[[ -7  16  15  48   4   1   9]
 [ 22   1   3  -2 -58 -18  52]
 [ -3 -12 -29 -34  -2   0 -12]
 [ -1  -4  -2   4  -7 -52  -8]]
:
[[  9   1   4  48  15  16  -7]
 [ 52 -18 -58  -2   3   1  22]
 [-12   0  -2 -34 -29 -12  -3]
 [ -8 -52  -7   4  -2  -4  -1]]

[[ -4  32  41  13  15]
 [ 35  -1  18 -10  -5]
 [-64  27  -2  11  -5]]
:
[[ 15  13  41  32  -4]
 [ -5 -10  18  -1  35]
 [ -5  11  -2  27 -64]]

[[ 12  21  40 -36  36  36  25 -25]
 [ 21  36  42 -31 -29  53 -30 -18]
 [-22 -18 -40 -66 -41  35 -25 -61]
 [ -2  13   2  51  12 -38 -10  45]
 [ 14  18  44  38  16   7   3  32]
 [ -7 -11 -45 -12  53  27  53 -12]]
:
[[-25  25  36  36 -36  40  21  12]
 [-18 -30  53 -29 -31  42  36  21]
 [-61 -25  35 -41 -66 -40 -18 -22]
 [ 45 -10 -38  12  51   2  13  -2]
 [ 32   3   7  16  38  44  18  14]
 [-12  53  27  53 -12 -45 -11  -7]]

[[ 55   5 -53  59]
 [ 56  22   9  74]
 [-80 -50 -46  -7]
 [-29 -11   8 -12]
 [ -2 -23  -5 -32]
 [ 22 -19  28 -15]]
:
[[ 59 -53   5  55]
 [ 74   9  22  56]
 [ -7 -46 -50 -80]
 [-12   8 -11 -29]
 [-32  -5 -23  -2]
 [-15  28 -19  22]]

[[ 45   6 -19  31  23  17 -21  14   1  10 -13 -15  -5 -31]
 [-60 -44  31  -2   5  10   3 -54 -11  25 -22  29   0 -10]]
:
[[-31  -5 -15 -13  10   1  14 -21  17  23  31 -19   6  45]
 [-10   0  29 -22  25 -11 -54   3  10   5  -2  31 -44 -60]]

[[-60  30]
 [-51  27]
 [-41  29]
 [-60  32]
 [-14  35]]
:
[[ 30 -60]
 [ 27 -51]
 [ 29 -41]
 [ 32 -60]
 [ 35 -14]]

[[  2 -35]
 [ 22  22]
 [-10 -32]
 [ -9 -39]
 [ 26  43]
 [-29 -41]
 [-12   0]
 [ 60  23]
 [-26   2]
 [ 36 -74]
 [  9 -15]]
:
[[-35   2]
 [ 22  22]
 [-32 -10]
 [-39  -9]
 [ 43  26]
 [-41 -29]
 [  0 -12]
 [ 23  60]
 [  2 -26]
 [-74  36]
 [-15   9]]
---
[[ 67  -8 -37 -24]
 [ 36  12 -26  -2]
 [ 70  15 -43  -9]]
:
[[ 36  12 -26]
 [ 70  15 -43]]

[[-32 -15 -13  21   9]
 [-30 -15 -14  21   8]
 [ 31 -75 -50 -14 -41]]
:
[[-30 -15 -14]
 [ 31 -75 -50]]

[[ 71  71  35 -22]
 [-57  36  40 -45]
 [-36  37  43 -52]
 [  6 -27  40 -19]
 [ 19 -56 -29 -69]]
:
[[-57  36  40]
 [-36  37  43]]

[[ 54 -58 -32  24]
 [  1 -74  28 -50]
 [ 42 -27  44  80]
 [ 64  74  29 -16]]
:
[[  1 -74  28]
 [ 42 -27  44]]

[[-33 -57 -27 -20 -16]
 [ 34 -43   2  -4  23]
 [ 56  25   8  49  31]
 [-25   6  11  -9  27]]
:
[[ 34 -43   2]
 [ 56  25   8]]

[[-11 -20  72 -11  -4]
 [ 28 -14 -67 -14 -16]
 [ 44  -7 -34 -31 -41]
 [ 44  -8 -36 -30 -42]
 [-11 -20  72 -11  -5]]
:
[[ 28 -14 -67]
 [ 44  -7 -34]]
---
[[ 26 -17]
 [ -4   6]
 [ 35  62]]
:
[[-17   6  62]
 [ 26  -4  35]]

[[-28   4 -31  43  -1]
 [-41   6 -47  60   5]
 [ 34  -5  42 -60  -9]
 [ 44  -5  51 -60  -2]
 [  9  -1  13 -33  -7]
 [-38   4 -45  66  -2]
 [-23   3 -28  30   4]
 [ 33  -5  40 -54 -10]
 [-19   2 -23  18  -6]
 [-42   6 -47  61   3]
 [ 29  -4  33 -33 -22]]
:
[[ -1   5  -9  -2  -7  -2   4 -10  -6   3 -22]
 [ 43  60 -60 -60 -33  66  30 -54  18  61 -33]
 [-31 -47  42  51  13 -45 -28  40 -23 -47  33]
 [  4   6  -5  -5  -1   4   3  -5   2   6  -4]
 [-28 -41  34  44   9 -38 -23  33 -19 -42  29]]

[[  9 -34  -5 -34  10 -30 -11  34]
 [ 50  19   2 -24   4 -31 -26  37]
 [ 58  35  13 -17  11 -34 -29  33]
 [-12 -43 -50 -27 -41  11   2  21]
 [ 46  12   0 -27   4 -33 -26  38]
 [  6 -35  25 -32  44 -50 -12  33]
 [ 34  17 -26 -14 -31   0 -16  24]
 [ 20  19 -50  -2 -61  32  -5   7]]
:
[[ 34  37  33  21  38  33  24   7]
 [-11 -26 -29   2 -26 -12 -16  -5]
 [-30 -31 -34  11 -33 -50   0  32]
 [ 10   4  11 -41   4  44 -31 -61]
 [-34 -24 -17 -27 -27 -32 -14  -2]
 [ -5   2  13 -50   0  25 -26 -50]
 [-34  19  35 -43  12 -35  17  19]
 [  9  50  58 -12  46   6  34  20]]

[[ 32 -59  13  25]
 [ 49 -68  -6  42]
 [-28  16 -15  72]
 [  5  13  -9  16]
 [ -1  10 -45  40]
 [-11 -45 -55  -6]
 [ 18  35  24   5]
 [ 22 -36 -34  -7]]
:
[[ 25  42  72  16  40  -6   5  -7]
 [ 13  -6 -15  -9 -45 -55  24 -34]
 [-59 -68  16  13  10 -45  35 -36]
 [ 32  49 -28   5  -1 -11  18  22]]

[[-22  -3 -52  -6  10  20 -61 -54  31]
 [ -6  29 -54 -61 -18  73 -23 -42 -14]
 [-38  38 -23 -48  -9  -4 -33 -34 -13]
 [-13   6 -17 -59   6  78 -15 -13   2]
 [ 33 -13  45  29  32 -22  10  14  -9]]
:
[[ 31 -14 -13   2  -9]
 [-54 -42 -34 -13  14]
 [-61 -23 -33 -15  10]
 [ 20  73  -4  78 -22]
 [ 10 -18  -9   6  32]
 [ -6 -61 -48 -59  29]
 [-52 -54 -23 -17  45]
 [ -3  29  38   6 -13]
 [-22  -6 -38 -13  33]]

[[ 46   6  13 -17  27 -17  -6  42 -31 -60  32  -6]
 [ -7  -2 -13   5  43  -6 -44  49 -12 -38  39  41]
 [ 37   3  53  15  22   0 -26   5  65  23  27 -20]
 [  0  19  25  -1  40 -66  45  -2  25   7 -11  37]
 [ 28   7  26 -18  31 -48  55  10  30  -2  -9  45]
 [  2  20  38  15  37 -52   9 -38 -49  16  22  22]]
:
[[ -6  41 -20  37  45  22]
 [ 32  39  27 -11  -9  22]
 [-60 -38  23   7  -2  16]
 [-31 -12  65  25  30 -49]
 [ 42  49   5  -2  10 -38]
 [ -6 -44 -26  45  55   9]
 [-17  -6   0 -66 -48 -52]
 [ 27  43  22  40  31  37]
 [-17   5  15  -1 -18  15]
 [ 13 -13  53  25  26  38]
 [  6  -2   3  19   7  20]
 [ 46  -7  37   0  28   2]]

[[ -3 -29  34  30 -26 -31 -22  24   2]
 [ 10  33 -38 -27  26  36  22 -36  -5]
 [-17 -61  72  54 -52 -70 -42  63   5]
 [ -2   4  -5  -6   6   5   5   0   1]
 [-14 -50  59  44 -42 -57 -35  52   5]
 [  2   5  -6  -7   7   9   4  -1   4]
 [-12 -54  64  51 -49 -62 -39  53   4]]
:
[[  2  -5   5   1   5   4   4]
 [ 24 -36  63   0  52  -1  53]
 [-22  22 -42   5 -35   4 -39]
 [-31  36 -70   5 -57   9 -62]
 [-26  26 -52   6 -42   7 -49]
 [ 30 -27  54  -6  44  -7  51]
 [ 34 -38  72  -5  59  -6  64]
 [-29  33 -61   4 -50   5 -54]
 [ -3  10 -17  -2 -14   2 -12]]

[[  5  15   7   1   1  -4   3  -8   2  -1  31]
 [ -8 -13  12  -8  -4   1   6  -6   1  -3  77]]
:
[[ 31  77]
 [ -1  -3]
 [  2   1]
 [ -8  -6]
 [  3   6]
 [ -4   1]
 [  1  -4]
 [  1  -8]
 [  7  12]
 [ 15 -13]
 [  5  -8]]
